In the rows, zero is written as 128.
Z: several groups of rows, each row roughly a mix of its group's hidden directions; some rows fit no group:
Z (103 x 13):
[[148 110 140 126 157 117 120 130 127 102 189 138  81]
 [110 116 119 152  93 117 103  99 170 151 131 101  88]
 [153  80 158 164 130 148 131 137 175 133 135 129 154]
 [170 140 112 151  92 121 164 109 151 132 169 119 153]
 [ 82 145 121  97 142 124 100 166  93 145  97 113 119]
 [172 105 112 128 101 112 137 147 173 141 153  97 102]
 [174 164 111 140 111  98 139 129 152 128 181 117 135]
 [ 91 124 164 104 127 141 112 134  97 120  66 124 125]
 [131 123 151 121  94  81  97 124 109 149 146  94  91]
 [158 148 170 120  75 134 151  91 151 138 120 123 135]
 [ 83 162  76 125 164 117 119 129 114 140 140 106 111]
 [ 95 125 107 142 178 113 101 150 158 105  98 126 104]
 [ 86 131 121 115 153 145 111 117  66 108 121 154 110]
 [105  96 149 140 160 170 117 144  83 120 118 157 142]
 [172 137 131 146 109 118 138 109 165 139 186 146 137]
 [174 113 167 140  91 139 164 116 158 145 137 119 145]
 [104 141 135 132 121 152 155 103  64 115 102 126 158]
 [102 147 114  98 119  92 112 129  79 130 122  89  98]
 [164 118 180 122  90 160 155 113 115 136 132 143 152]
 [ 79 138 103  99 124 136  96 152  91 147 106 116 103]
 [143 137 137 118  89  75 112 114 150 148 142  94  95]
 [137 163 163 132  88 124 134 102 159 138 113 146 173]
 [131 141 120 161 180  90 132 121 178 109 139 119 135]
 [141 111 153 120  75 114 124 153 122 139  79  92 128]
 [162 167  90 108 109 114 120 133 129 131 168 133 171]
 [110 121 136 102 116 109 115 183 126 160  88  95 123]
 [110 140 104 118  91 124 138  97  83 108  84 103 128]
 [ 86 120 115 115 171 124  91 157 108 128  90 132 108]
 [162 160 106 123  87 112 162  87 152 112 137 117 139]
 [157 154 118 133 125 105 147  92 112 125 185 135 162]
 [137 153 144 128  75 139 158 102 146 140  98 117 168]
 [105  98 142 118 108 169 119 156 131 140  77 121  94]
 [170 141 108 131 102 128 153  95 122 127 183 138 155]
 [168 126  98 141 114 107 128 139 186 153 163 121 122]
 [133 167 154 132  92 122 138 103 167 132 113 142 176]
 [ 83 115 118 113 159 132 105 155  95 122  78 118 114]
 [172 151 110 144  93 130 164  97 156 110 143 132 155]
 [132 113 127 101 142 169 141 183 110 115  86 143 135]
 [149 141 115 120  66 111 158  87 120 118 123 100 131]
 [180 122 127 142  97 122 157 114 150 128 183 117 125]
 [145 132 170 125  67 112 131 131 122 133  86 107 145]
 [165 115 141 159  71 139 145  94 111 114 136 130 152]
 [142 139 156 118  71 143 164 101 138 130 100 103 149]
 [108 136 132 101 135 102 111 186 127 154  91  97 133]
 [ 94 102  89 134 176 129 107 169 101 119 129 130 128]
 [ 84 131 109 117 145 128 110 149 103 133  62 116 131]
 [150 105 192 150 144 148 157 117 145 109 109 146 138]
 [162 140 177 133 125 143 176 107 120 139 149 130 164]
 [173 138 111 152  93 119 160 110 154 137 170 121 149]
 [162 136 116 155 129 161 162 117 154 107 141 159 171]
 [ 97  98 161 117 114 150 123 151 112 148  78 115  96]
 [106 131 137 102 113  84  97 127  97 142 124  91  86]
 [173 123 137 154 100 132 153  92 170 129 162 128 141]
 [161 139 120 122 120 125 148  98  89 111 176 157 160]
 [130 113 160  99  81 170 130 142  93 148 103 135 126]
 [ 97 126 108 143 102 102  95 105 156 154 135  96  89]
 [103 142 114 101 118  96 115 139  73 133 128  87 102]
 [141 168 109  98 100  80 137  99 141 125 141  98 106]
 [ 97 145 115  97 126  94 109 133  79 131 120  92  97]
 [146 144 107 147  93 136 182 102 114 118 140 105 166]
 [172 170 104 135 109 100 146 123 142 122 176 115 137]
 [ 89 158  89 100 178 124 125 157 112 123 113 119 119]
 [ 97 126 165 100 126 138  95 139 138 142  65 134 123]
 [154 165 117 117 115  77 122 129 141 137 176 102 108]
 [ 95  90 156 109 106 142 124 100 107 129  76 124 113]
 [ 82 120 126 109 144 142 115 146 100 124  64 115 125]
 [104 134  64 139 162  97 109 138 148 116 135 116 107]
 [121  77 160 161 119 155 109 154  85 141 127 132 136]
 [ 91 124 175 101 136 146 100 129 113 128  76 143 122]
 [ 95 132 110 119 187 163 132 148 135 117  99 156 142]
 [113 135 113 149 178  83 140 146 164 135 124  92 121]
 [102 130 167 117 141 148 132 106  64 101 114 140 121]
 [ 99 129 134 130 161 155 140 106  64 102 139 146 132]
 [ 95 118  86 134 179 117 104 160  96 122 119 130 117]
 [157 138 175 119  76 134 149 100 163 131 129 124 138]
 [157 128 133 134  77 121 150  81 174 124 115 125 133]
 [ 84 116 124 108 146 136 108 155 107 127  66 114 120]
 [112 140 138 100 143 105 141 179 103 162 104  93 141]
 [ 97 145 115  95 125 100 115 127  70 125 119  95 101]
 [115 118 165  97 106 159 126 164  98 151  85 124 126]
 [113 103  92 134 174 119 105 160  87 124 138 126  99]
 [ 87 109 137 109 130 125 108 139  62 133 108 108 107]
 [109 103 151 114 171 130  87 146 102 121 135 150  86]
 [174 144 119 140  76 114 158  99 141 121 155 115 144]
 [164 143 157 139 111 128 134  95 158 136 180 159 138]
 [111  88 159 146 167 151  99 166 138 148 125 152 125]
 [ 77 132 112 101 157 118 106 148 109 136  87 109 101]
 [ 91 131 114 135 179  90 112 158 146 126 102 105 111]
 [ 83 142 105 108 164 103  98 159  96 124 107 122 119]
 [ 80 104 145 107 144 121  94 140 102 143  92 116  96]
 [104 135 104 102 132  96 110 181 123 156 104  93 124]
 [138 133 181 103  81 138 136 110 154 134  90 114 124]
 [149 154  89 141 135 140 167 145 153 127 142 139 182]
 [100 125 168  99 118 137 100 138 136 139  64 128 122]
 [133 116 132 128 111 137 145 102 202 135  90 137 130]
 [152 124 131 124  86 114 122 146 194 154 111 111 138]
 [130 113 155 137 124  91  85 158 119 160 159 107  96]
 [ 82 136 125 104 158 114 100 164  91 130  94 123 117]
 [159 151 102 152 143 149 153 147 112 109 170 146 167]
 [102 130 142 103 133 103 103 181 122 150  85 103 126]
 [ 88 149  80 112 164 116 110 137  84 119 134 130 118]
 [130 119 187 106  99 160 135 147 106 150  94 127 137]
 [164 107 198 135 104 136 143 115 133 123 119 145 149]]
one row of each group, then the others: which group is each in?
[157 142 155 134  80 138 169  93 138 118 148 122 158] : E
[162 108 158 154  70 121 127  89 151 131 126 128 130] : J
[150 148 106 117 133 107 139 108  83 112 176 149 161] : K

[112 160  72 135 169 118 125 107 116 108 165 137 129] : K
[162 110 152 133 138 128 119 119 134 126 197 153  98] : E
[115 119 135 110  80 120 135  88  79 116 101 103 118] : J
[141 181  93 103 133 105 151 102 170 112 133 125 127] : J
[172 153 111 141 124 121 155 105 157 128 176 127 161] : K
[148 141 128 131  83 118 137 130 191 146 114 116 162] : E
[ 80  99 140 115 155 155 113 137  91 126  85 137 122] : J
[159 127  83 156 135 115 153 125 128 122 191 123 129] : E
[ 84  94 157 118 158 135  92 147 118 145  97 134 103] : J
